Named turns come first, each shown by rows before and after it. Which turns, in which order, take the first row of each pair that follows to the second? Write the first one first, as in the answered first pair.
Z (before => after):
-53, 52, -147, -15, 295, 62, -33, 183, -86, 55, 114, 52, 159, 121, 232, 56, 169, 129, 180, -134, 173, -192, 39, 38, 83 => -171, -14, -188, -46, 197, -18, -42, 117, 66, -60, 165, -1, 227, 149, 36, -59, 106, 169, 206, 6, 128, -207, 154, 187, 136
58, 376, 25, 142, 562, -29, 85, 128, -199, -86, -20, 153, 99, -65, 142, 318, 265, 76, -173, -117, 134, 277, -48, -24, -122 => -75, 269, 2, -26, 395, 12, 89, -52, 61, -242, 72, 263, 406, 22, -87, 259, 239, 219, -172, 30, 223, 252, 182, 298, -21
-218, 62, 245, -138, -324, -98, -115, -111, 70, 39, -225, 141, 356, -109, 266, 56, -15, -126, -288, 0, 102, -228, 251, 44, -405 => -337, 68, 181, -70, -366, -261, -132, -97, 140, -70, -226, -39, 255, -153, 84, -110, -119, -186, -254, 147, -40, -239, 279, 57, -376
246, -28, 251, -191, 65, 168, 24, -93, -49, 116, 22, 446, 365, 156, 73, 266, 273, 175, -11, -101, 233, 52, 138, 63, 7 => -98, -94, 83, -141, -131, -122, -37, -168, 247, -205, 76, 103, 286, 137, -459, -117, 41, 131, 69, 248, -23, 52, 305, 278, 143
X (before => after):
82, 71, 273, 57, 176, 289, 66, 62, 137, -83, 135, 363, 522, 108, 195, 159, 320, 82, -105, -195, 227, 25, -109, 93, 142 => 201, -15, 186, 25, 151, 427, -46, 89, 37, 73, 111, 340, 326, 48, 348, 207, 316, 108, -93, -274, 165, -41, -105, 38, -36
-17, 75, -92, 381, 25, -59, 103, 80, 180, 5, -247, -135, -409, 127, -25, -27, 144, 6, 195, -10, -452, 20, -212, -136, -139 => -161, 136, 20, 387, 31, -181, 213, 21, 317, -178, -215, -91, -154, 201, -241, -84, 168, -1, 186, 126, -359, 89, -158, -2, 87
-237, 150, -284, 205, 166, -402, 149, -125, -35, -68, -177, -534, -586, -2, -319, -371, -50, -95, -7, 22, -333, 60, -83, -219, 5 => -396, 93, -196, 66, 85, -427, 239, -285, 233, -279, -89, -365, -122, 113, -596, -407, -24, 30, -37, 159, -165, 81, 117, 104, 262
P (before => after):
-58, -4, 34, -14, 24, -97, 115, 53, 126, -144, -12, -80, 86, -43, -89, -78, -78, -59, 25, 49, -90, 26, -12, -34, 8 => 27, -147, -60, -120, -73, 89, 22, -1, 114, -45, 7, -22, 34, -60, 25, -32, -77, 35, 22, 5, -111, -55, 76, 24, -158
28, -169, -359, -36, -135, 307, -203, 56, -152, 137, 1, -208, -261, 45, 23, -27, -83, -10, 109, 106, -215, -116, 91, -60, -350 => -74, 149, -123, 239, 136, -52, 38, 220, -276, -27, -83, -341, -226, 58, -57, -73, -57, -268, 76, 153, -173, 78, -144, -324, -50
48, -175, -81, -64, -114, -37, -269, -130, 35, 14, -59, -63, -225, -174, 127, -36, 156, 100, 86, 317, 20, 15, 224, 36, -124 => 70, 7, 38, 104, 53, -177, -183, -3, -122, 23, -130, -130, -303, -196, 197, -1, 188, -57, 69, 263, 39, 109, 57, -198, -53
Pairs:
Each pair is two turns apart.
78, -29, -183, -31, -39, 71, -7, 24, -21, 121, 9, 10, 30, 59, 121, 81, -23, -17, -1, -29, -20, -25, -22, 36, -49 => 7, -66, -213, -16, -75, -3, -17, 5, 50, 44, 16, -77, 10, 44, -9, -6, -92, -47, 21, 56, -83, -17, 31, 79, -17 => Z Z
194, 178, 248, 316, 248, 21, 88, -4, -331, 168, -135, -31, 149, 13, 272, 121, 203, 110, 61, -74, -3, 77, -89, -150, 176 => -107, 41, 121, 232, 19, -138, 67, -187, 44, -148, -39, -167, 329, 65, -217, -142, 48, 182, 107, 242, -145, 39, 192, 199, 352 => Z Z
-171, -6, 120, 6, -64, -116, 66, 59, 90, -342, 11, 50, 29, 186, -125, -52, -26, -79, 60, -11, 158, 9, 198, 201, 193 => 15, 113, 162, 105, 105, -80, 85, 223, -177, -140, -69, 39, -201, 137, 174, 72, 45, -185, 54, -203, 194, 38, -20, -88, 84 => Z Z
-42, 191, 410, -175, -82, -349, -18, 140, 220, -472, 63, -164, 226, -41, -294, -165, -177, -165, 294, 304, 85, 106, 220, 293, 233 => 386, 316, 420, -27, 151, -146, -69, 424, -284, -20, -91, -154, -312, -174, 352, 112, -67, -291, 278, -91, 71, 98, -132, -230, -135 => P P
-73, 219, 143, 253, 384, -504, 309, 25, -114, -250, -141, -296, 186, 206, -122, -270, 359, -24, 236, 115, -26, 146, -29, -245, 366 => -63, -188, -21, -162, -12, -74, 134, -293, 229, -203, 20, 13, 539, 327, -191, -196, 354, 364, 232, 156, 72, -83, 376, 293, 231 => Z P
43, 96, -123, -224, -48, 139, 252, -354, 154, 96, 76, 147, 70, -179, -154, 129, -65, 169, -7, -102, 265, -223, 116, 6, -181 => -13, 160, -46, -175, -3, 91, 334, -325, 148, 50, 71, 163, 175, -164, -189, 124, -32, 132, -24, -87, 332, -183, 74, -26, -85 => P Z
103, 82, -118, 82, 8, 115, -132, 298, -185, 109, 42, -24, -231, -62, 243, 54, 58, 132, 25, -132, 0, 81, -203, -4, -53 => -137, 217, 57, 119, 64, -128, 46, 244, -11, -153, 81, -20, 113, 24, -65, -45, 52, 79, 3, 48, 113, 193, -147, 119, 314 => X X
-585, -304, -111, 109, -326, -41, 198, 337, 37, 134, -154, -253, -231, -167, -184, -337, -14, -131, 15, 182, -428, -191, -45, -73, -81 => -670, -83, 130, 202, -143, -195, 445, 364, 45, -22, -159, -129, 98, -89, -254, -274, 89, -231, -53, 182, -199, -39, -152, -106, 237 => Z P
14, -131, -201, -319, -304, 374, -12, -273, 311, 110, 170, 346, 386, 126, 114, 39, -274, 350, -57, -84, 65, -243, 289, 176, -95 => -145, -111, -422, -80, -353, 28, -165, -136, 294, -3, 124, -179, -199, -29, -132, -317, -514, 164, 36, 108, -393, -247, 243, 0, -188 => Z X
84, 145, -160, 14, 140, 136, -121, -84, 106, -13, 102, 5, -391, 11, -33, -26, -173, -369, 165, -287, 107, -224, -251, 60, -246 => 120, 210, -88, 33, 213, 132, -72, -59, 75, -3, 84, 62, -306, 32, 18, 30, -123, -381, 135, -342, 196, -202, -308, 15, -189 => Z X
23, 97, -186, 179, -16, -158, 56, 313, -135, -60, -251, -210, -428, -47, 127, -142, -185, -189, 66, -163, -169, -157, -445, -370, 164 => 26, 232, 74, 176, 139, -158, 269, 303, -117, -123, -246, 43, -13, 60, 153, 11, -42, -180, -2, -206, 122, -62, -505, -361, 404 => X Z
-34, 146, 201, -76, 56, 45, 98, 74, 156, -77, 43, 54, 255, -14, -14, 77, 84, -19, -141, -28, 13, 125, -172, -83, 161 => 114, 67, 120, -131, 0, 218, 22, 67, 64, 73, 7, 103, 106, -65, 179, 169, 107, 40, -146, -119, -7, 53, -163, -112, -18 => P P
